In the data rows, 128 means zero.
Each row of this table is followed by its label. One hidden rule gives the labels. It looks at one to three of the table's principal directions, none of them among the few with the most spread.
[147 114 116  83 112 119 145  93 137 115  86 119 122 149  77 131 132 179
 118 130 129 112 104 161 135 124 145 131 154 109 155 129 150 140  99  95
 148 142 165 173 115 117 133 122 128 170 120 151] 4
[151 162 139 172 148 140 137 128 137 144 129 117 122 147 140 129 122  88
 123  88  97 147 158 143 133  83 104 139 117 154 112 124 151 148 111 128
 123 142 118 140 119 165 178 135 110 107 111 158] 7
[122 105 127 115 103 137 127 161 133 131 130 136 130 131 132 116 108 170
 120 145 146 132 114 120 120 143 127 144 137 127 152 135 135 116 103 116
 110 125 129 124 115 115 112 136 139 119 126 110] 4
[148 106 137 113 106 139 166 149 136 124 130 142 131 160 117 117 122 186
 115 139 138 145 122 103 132 133 133 130 127 145 142 133 122 107 115 137
 103 133 145 108 130 144 135 144 135 155 140 105] 3
[171  85 155 112  94 115 169 128 129 130 130 129 144 171  88 124 111 176
 111 129 128 146 113 104 119 117 139  97 127 131 141 143 118  94 107 136
  93 113 150 107 124 115 137 118 141 139 111  98] 2
[148 171 139 163 148 157 166 144 129 129 138 108 136 123 147 118 119 103
 110  97  96 141 146 114 146 103 103 140 110 136  91 123 114 137 144 153
 118 123 116 132 133 159 154 151 125 138 151 142] 3
[136 117 133 142 121 123 133 116 132 143 127 118 126 149 114 137 128 142
 133 125 119 131 124 135 119 117 143 122 148 132 136 127 142 135 108 116
 127 119 136 135 117 104 145 125 126 111 104 130] 0
[107  72 112  87 105 110 107 132 114 171 108 171 124 125 113 123 111 196
 131 182 184 107 121 130  94 192 120 106 116 141 152 135 107 100 148 107
 145 116 136 114 134 102  56 121 147 157 113 101] 0
[120 119 135 106 111 153 117 164 120 139 154 107 144  78 140 125 138 119
 121 152 118 108 137  88 130 139 121 102  93 110 123 134 109  88 143 155
 108 106 117 122 164 138  97 152 126 161 185 100] 0
[147 148 128 140 168  98 153  66 120 138  98 121 116 159 105 143 144 110
 130  85 131 137 132 169 144  93 137 131 152 132 122 117 164 150 118 104
 149 138 167 160 103 152 171 103 106 148 100 169] 0
[132 148 124 142 116 174 145 192 142 153 125 146 125 105 131 106  95 162
 116 152 119 118 144 101 113 176  91 129  92 155 100 127  73 130 171 152
 135 120  90 126 170 136  87 173 155 159 162 122] 6
[ 84 131 104 114 151 104  66  87 111  82 175 135 125 105 144 147 161  72
 177 128 122 124 120 122 131 141 166 135 137  67 115 135 103 135 144 144
 153 138 111 113 131 100 119 103 130  74 142 129] 0
[130 137 134 137 153 130 138 106 135 123 117 114 118 139 141 133 158 108
 120 108 138 120 136 151 150  82 130 145 141 145 145 120 175 139 105 104
 130 151 150 141  98 167 166 123  95 141 131 149] 1
[118 136 136 131 125 106  51 109 127 105 111 129 128  66 142 136 144  87
 143 128 120 112 135 144 110 133 125 110  98  93 123 114 114 146 154 129
 166 142 120 131 143  78 102 102 119 105  94 135] 2
[ 65 176  92 208 192 135 232 154 110 172 158 132 129 162 210 108 102  73
 138 108 187 153 135 115 174 137 120 162 173 203  93 119 140 141 160 109
 115 108  85 124  87 186 139 157 154  74 143 133] 0
[157 138 123 110 104 136 130 126 160  95 146 129 133 143  84 122 130 105
 154 121  76 132 145 119 123 136 121  98 106 130  94 145  71 136 160 167
 133 140  97 110 174 120 131 130 140 120 139 132] 3
[122 149 121 137 159 122 114  98 111 100 152 118 115 139 165 133 151 102
 139  99 126 153 133 140 151  99 135 172 142 102 132 122 147 129 108 124
 128 135 147 134 103 151 159 129 108 105 125 146] 3
[142 131 127 123 138 152 189 125 129 131 132 100 110 196 149 120 154 192
 114 113 149 151 124 142 166  94 132 198 180 159 166 115 187 113  87 100
  97 114 184 145  93 180 179 167 102 176 139 137] 3
[118 161 117 182 184 119 175 100 119 154 133 131 123 181 129 140 113  95
 136  81 121 155 130 146 143  99 137 161 170 150 100 125 162 166 111 117
 124 134 126 141  84 162 190 109 125  95 113 165] 4
[ 49 114  93 117 164 110  86 100  87  81 165 168 133  93 174 147 143 101
 148 166 149 126  97  95 135 171 177 148 138  69 120 134 102 132 143 154
 141 153 109  87 104 114  98  94 138  80 170 102] 3
[105 144 112 132 139 133 138 140 115 153 165 138 150 128 154 116 117  87
 145 119 139 128 143 120 133 132 108 102 112 150  95 141 104 127 165 144
 131 110  87  96 146 144 125 146 156 103 144 121] 0
[123 167 116 157 135 169 163 159 163 128 146  91 122 138 147 117 143  97
 142 105  96 137 150 131 155 103 119 160 153 164 113 124 153 150 117 129
 107 134 112 143 124 158 167 159 106 115 157 146] 4
[121 178 116 171 140 147 151 154 154 129 168 112 122 152 156 117 137  78
 166  91 113 152 153 129 149 109 124 145 147 166 102 124 133 151 136 134
 123 125  94 126 145 151 171 165 135  78 131 145] 6
[119 156 110 135 115 167 166 193 141 158 112 124 122 112 158  96 104 149
 113 154 149 118 144 127 136 172  79 139 118 187 120 117 108 124 170 125
 129 103 100 139 161 154  81 187 147 163 151 123] 4
[107 117 121 129 152 131 164 100 107 124 147 123 133 172 155 135 147 153
 122 126 146 139 110 122 154 103 154 165 165 129 143 125 161 125 107 120
 111 127 153 115  85 150 167 130 119 132 142 123] 2
[128 157 142 192 173  92 126  99  84 154 146 134 144 130 182 136 109  44
 125  80 127 173 150 134 130  89 110 108 109 136  92 121 139 133 134 143
 122 114 118 100 106 143 164 105 126  58  77 133] 3
[ 93 111 112 155 127 143 181 162 132 138 172 133 131 164 146 122 107 133
 141 147 139 144 118  80 138 149 149 147 154 148 126 142 116 110 120 131
  90 123  94 113 107 137 126 137 149  81 154 102] 4
[127 126 118 101 125 130 133 121 125 105 123 115 112 125 128 129 149 149
 128 144 136 124 121 126 145 144 138 149 137 110 147 121 128 108 127 123
 129 124 152 151 137 140 110 141 119 166 149 128] 3
[130 137 123 111 118 142 111 129 160  79 151 115 136  99  90 133 144  83
 152 124  73 110 128 108 131 127 150 106 118  89 101 146  92 144 134 159
 131 157  98 128 151 111 130 113 126 111 174 133] 0
[123 140 123 146 177 116 197  99  91 129 150 145 148 176 152 126 112 115
 109  87 149 166 112 121 161  89 140 144 154 130 108 138 149 132 107 135
 104 132 143 100  74 180 184 115 138 110 142 131] 6
[163 134 160 179 165 101 109  84  77 188 156 125 155 152 151 147 109  74
 116  61  90 184 159 144 108  53 105  99 104 123  94 136 162 128  92 153
 102 104 146  88  93 139 205  98 105  73  73 134] 1
[107 115 129 120 112 144  53 141 126 119 168 128 130  97 151 137 148 112
 150 153 103 116 142 109 106 137 129 127  99 103 130 133 107 117 138 153
 129 127 101 101 154 103 113 135 122 100 141 110] 5
[161 150 153 164 153 108 132 116 102 169  63 150 128 107 122 127  86 149
  83 106 145 132 126 160 104 129  93 116 107 135 110 108 128 153 144 116
 159 115 149 144 117 115 117 112 136 157  75 150] 3
[145 110 132  91 117 104  71 105 107 125 128 152 137 119 106 138 124 140
 133 122 116 141 126 139 102 131 127 110 106  87 128 138 122 121 116 147
 134 129 148 107 140 109 127 104 130 131 109 123] 6
[107 141 116 114 199  78 152  46  50 111 117 150 134 138 155 147 134 115
 101 110 181 139  92 143 161 119 151 145 149  84 123 119 143 121 139 124
 149 116 174 125  88 168 137  97 137 158 134 139] 1
[168 171 154 152 167  80 150  90  90 139 108 113 135 140 157 125 120  68
 101  51 161 165 134 173 156  59 101 116 128 135 123 114 177 123 114 108
 127 102 168 141 109 173 175 120 124 123  70 156] 6
[164 129 137  96  60 169 114 180 189 157  48  96 103  93  86 108 139 210
 111 165 134  66 143 168 109 150  90 114 111 175 174 103 144 138 138  76
 169 125 141 202 185 102  82 189 122 225 113 148] 0
[166 124 138 101  93 152 156 146 155 121 102  98 116 138  95 120 139 186
 109 137 118 115 124 133 138 121 127 133 136 135 158 122 142 115 106 112
 122 122 158 167 147 134 130 163 120 189 141 133] 0
[109 120 115 116 139 118  77  99 118 133 147 146 132 123 128 141 143 110
 154 127 120 122 135 141 113 126 136 118 122 110 121 136 126 143 130 134
 150 140 120 108 127 114 136 112 124 104 124 133] 0
[147  70 136  61  92  88  75  90 127  91 102 140 134 102  62 143 138 165
 136 149 113 124 105 125 100 154 160  99 117  56 146 139 110 108 113 138
 129 145 171 126 130  66  92  66 115 153 112 108] 4
[103 188 103 152 146 128 127 153 146 124 149 131 120 111 152 111 123  39
 166 110 141 118 154 140 141 151  97 121 118 164  87 125  89 147 196 132
 158 120  63 133 174 148 103 152 158  92 131 151] 4
[152  97 136 116 117 140 116 108 144 147 124 118 118 162  99 139 150 167
 129 128 104 126 141 146 114  99 133 133 137 139 153 134 161 128  85 114
 119 140 158 130 108 128 161 123  91 145 120 135] 1
[143 122 159 166 158  92 125  86  93 133 136 119 148 139 141 152 121  80
 109  80 109 166 122 127 131  60 148 118 131  96 124 130 178 127  73 134
  97 134 155 117  75 134 194  77 105  79  92 130] 1
[112 136 132 132 171 110 143 109 100 130 121 138 127 127 150 134 139 114
 110 118 173 126 114 136 147 116 134 144 145 131 132 120 157 123 130 118
 125 122 153 120 101 167 136 112 119 151 140 130] 1
[133 131 117 129 142 130 189 114 145 135 130 107 111 193 128 120 150 144
 137 107 156 138 130 153 161 101 134 164 181 173 150 125 172 126 106  90
 113 123 157 146  95 168 165 144 110 143 125 145] 0
[130 116 151 165 129 152 183 144 115 129 177 100 161 150 149 132 118 117
 108 120  89 152 121  68 143  90 146 126 130 121 110 140 127 109 108 166
  68 113 114  95 102 134 173 129 126  98 161  96] 1
[130 133 133 127 112 146 152 157 145 112 118 111 124 112 128 120 131 137
 115 145 131 113 121 111 142 135 132 129 129 135 139 122 125 120 131 125
 122 128 123 146 142 134 113 149 131 149 152 121] 0
[175  82 142  86 108 115 131  85 127 156  64 135 118 150  65 138 139 234
 103 139 136 118 119 161 106 125 135 115 132 122 163 121 155 124  97  98
 145 134 206 153 112 108 130 113 103 215  98 135] 0
[130 164 125 154 137 135 138 146 136 141 144 131 133 132 135 121 113  81
 139 107 120 129 146 129 130 123 107 111 113 156  97 131 109 142 156 139
 139 122  86 124 156 147 138 147 152 104 127 142] 4
[ 95 111 118 120 187  67 139  54  77 105 131 151 136 139 143 148 142  98
 128 107 174 151  94 134 152 116 173 141 168  84 128 130 159 124 110 121
 121 139 174 107  60 141 145  58 114 110 123 124] 0
[131 120 138 127 109 131 122 155 141 115 122 137 125 112 123 126 127 133
 126 149 126 126 130 104 122 147 130 118 110 133 133 125 113 115 137 142
 119 138 120 121 151 128 109 128 129 137 137 110] 3
[150 207 110 157 132 172 183 160 170 171  83 112 109 130 109 106 117 118
 127 120 115  89 168 164 138 147  69 111 108 215  88 106  97 174 207 115
 188 118  82 185 200 165 116 201 154 191 137 183] 0
[101 149 140 194 170 120 106 106 124  89 173 110 134 106 171 149 143  23
 145  88  90 147 132 104 145  70 164 141 132  83 108 131 144 151  94 139
 115 168 100 123  78 124 182  88 103  21 129 140] 0
[149 106 137 114  93 158 156 143 147 155 108 105 132 150  89 130 125 196
 107 147 109 105 118 128 120 118 134 120 141 143 152 130 150 129 101 112
 121 118 140 154 132 115 143 153 129 171 137 127] 1
[130  79 134  88  92 128  65 117 127 107 106 155 133  98 104 136 126 192
 117 168 115 108 109 124  92 149 143 116 102  78 154 135 110 132 110 130
 149 159 140 117 123  68  98 106 128 135 118 110] 3
[ 87 159  93 132 149 122 146 123 125 132  98 158 118 114 138 120 118 124
 135 156 178  88 116 147 135 183 122 120 134 158 111 114  91 162 202 108
 194 128  90 143 153 124  77 147 173 142 131 145] 2
[126 144 121 120 135 121  83 101 125 119  99 120 115  88 126 136 144 121
 131 128 120 107 131 159 122 133 125 129 118  99 130 113 128 149 140 114
 172 137 139 162 137 104 111 125 117 144 114 154] 0
Which label does each new row get?
[ 94 154 116 152 143 150 148 155 134 118 137 114 120 122 181 117 141 132
 130 125 157 130 118 128 156 122 137 178 165 142 142 111 159 143 118 106
 126 127 127 140 106 139 141 160 128 114 143 132] -> 6
[150  91 146  73 100  88  23  71 105  72 120 142 131  89  93 158 151 136
 130 147  98 117 107 134  94 130 159  91  94  35 149 135 103 117 113 150
 157 142 154 114 150  64 108  85 122 123 101 115] -> 3
[166 138 167 126 130  96 114 108 108  88 137 104 133 119 143 136 144  75
 108  92 128 148 126 125 148  71 132 111 109  95 144 124 150  93 103 135
 108 119 155 130 134 153 157 118 116 120 109 125] -> 3
[134  54 147  77  84  96  84 107 123  84 109 151 136 101  77 147 132 182
 119 181 129 109  87  93  97 164 177  89 113  61 161 139  96  99 114 140
 127 145 152 111 131  58  79  77 133 140 123  84] -> 2
[122  96 128  56 110 102  69  82 111  42 103 131 119  86 109 144 162 181
 117 163 145 101  73 133 131 148 179 145 141  29 175 122 121 119 110 118
 159 144 179 145 121  74  89 103 126 162 137 118] -> 3
[142 180 139 184 158 139 152 167 145 154 148 117 117 129 160 107 116  57
 136  76 136 148 170 136 142 101  82 140 117 178  99 125 131 128 143 124
 113 116 102 133 133 181 145 149 120 102 123 151] -> 6
[122 135 126 142 102 151 115 170 160 134 125 113 125 114 140 115 119 120
 136 130 114 125 142 132 123 124 111 140 125 148 138 126 144 141 113 114
 121 142 103 145 130 117 128 144 124 100 118 133] -> 4
[163 158 167 208 149 118 193 157 112 209 100 119 140 148 149 118  74 105
  85  82 149 156 148 137 125  91  80 108 117 196 108 113 161 125 129 112
 103  88 126 138 114 162 157 135 137 124  73 138] -> 1
[137  78 141 102 127  90  96  60 112 110 134 108 135 156 110 158 164 136
 132 109 114 149 105 149 129  68 180 132 169  79 171 135 202 121  41 110
 100 141 195 122  65 102 188  73  82 102  96 122] -> 1
[157 105 149 145  98 144 116 159 137 170 124 124 144 127 121 122  99 148
 114 123  88 154 150 123  96 114 100 111 106 145 123 136 142 125  95 143
  90 124 129 107 117 107 142 120 109 110 102 111] -> 4
[107 110 111  98 100 136 111 146 125 108 134 138 131 115 147 116 128 169
 132 166 145 124 111 119 124 166 133 137 134 118 146 129 109 119 137 131
 131 120 124 110 138  97  90 147 145 125 136 101] -> 3
[134 155 124 147 140 131 156 117 139 107 165 111 128 175 138 123 140 101
 152  92 116 150 131 134 150  98 136 149 158 140 114 131 128 141 129 132
 121 118 118 118 124 136 174 143 135  90 120 142] -> 3
[110 133 125 159 153 125 242 143 101 136 157 128 144 183 175 112 110 130
 108 123 182 159 108  91 173 123 138 142 164 173 121 128 132  99 140 130
  84  94 126  98  99 177 144 149 156 119 148  98] -> 2
[148 122 147 141  79 184 177 228 181 151 148 101 117 151 130  99 120 182
 123 140 134 130 140  94 134 127 113 150 140 187 158 129 141  97 101 115
  77 108 116 139 150 149 131 194 132 145 154 105] -> 6
[137 170 129 200 161 157 196 141 142 154 196 110 124 204 164 119 129  67
 151  82 106 161 170 114 153  80 108 141 138 201  90 136 121 132 140 143
 101 112  82 102 125 190 196 169 129  70 136 142] -> 2
[133  76 162 106  99 120  70 125 116 113 119 149 149  72 105 144 128 160
 107 163 117 101 107  89  91 137 152  82  80  68 139 136  98 113 125 150
 134 146 133 102 134  69  98  91 131 138 133  92] -> 0
[157 108 146 110  92 148 117 153 143 165 124 113 121 147 126 119 137 171
 117 132 141 115 147 144 118  98 103 118 113 163 172 128 162 103  97  97
 123 116 143 142 142 144 140 171 120 156 112 127] -> 0
[120 111 119  95  96 171 141 172 162 129 138 111 114 122 106 120 151 182
 137 173 132  88 127 104 131 163 137 135 135 142 149 131 110 107 140 123
 126 118 121 146 164 129  94 172 130 184 187 113] -> 0
[148 119 154 156  99 137 116 163 148 118 152 114 140 126 143 123 122 103
 129 117  91 158 143 105 119  98 124 116 114 137 130 135 137 120  95 149
  84 135 114  98 125 115 156 125 113  72 110 104] -> 3
[ 69 105  98  70 118 102  62 112 112  34 150 159 126  73 152 132 150 112
 153 176 160 108  89 100 137 179 173 136 122  46 150 136  83 113 145 138
 155 162 111 110 134  91  63 105 152  93 159 101] -> 3
[143 164 119 135 127 127  98 137 151 165 109 128 119 111 110 117 122  91
 156 106 114 120 170 168 107 147  77 107 102 163  94 121 106 151 180 127
 162 116 105 144 175 121 107 136 129 139  96 160] -> 4
[114 130 123 130 115 130 112 139 145 147  91 142 129  89 114 120 118 144
 132 150 148  86 127 140 106 164 116 100 111 141 120 118  99 155 176 109
 177 132 104 144 151  83  81 131 151 144 112 135] -> 0
[135 142 134 148 136 117 140 137 124 148 105 130 117 134 142 121 118 137
 118 119 159 138 129 149 129 131 113 137 140 157 136 112 148 131 131 107
 133 111 142 139 126 134 124 137 130 135  97 134] -> 3
[125 148 124 126 149 112 168 118 106 149  95 144 128 142 134 123 115 149
 104 121 186 117 108 151 144 129 123 125 143 152 136 115 147 136 144  98
 156 113 143 146 128 155 128 145 159 167 117 142] -> 0
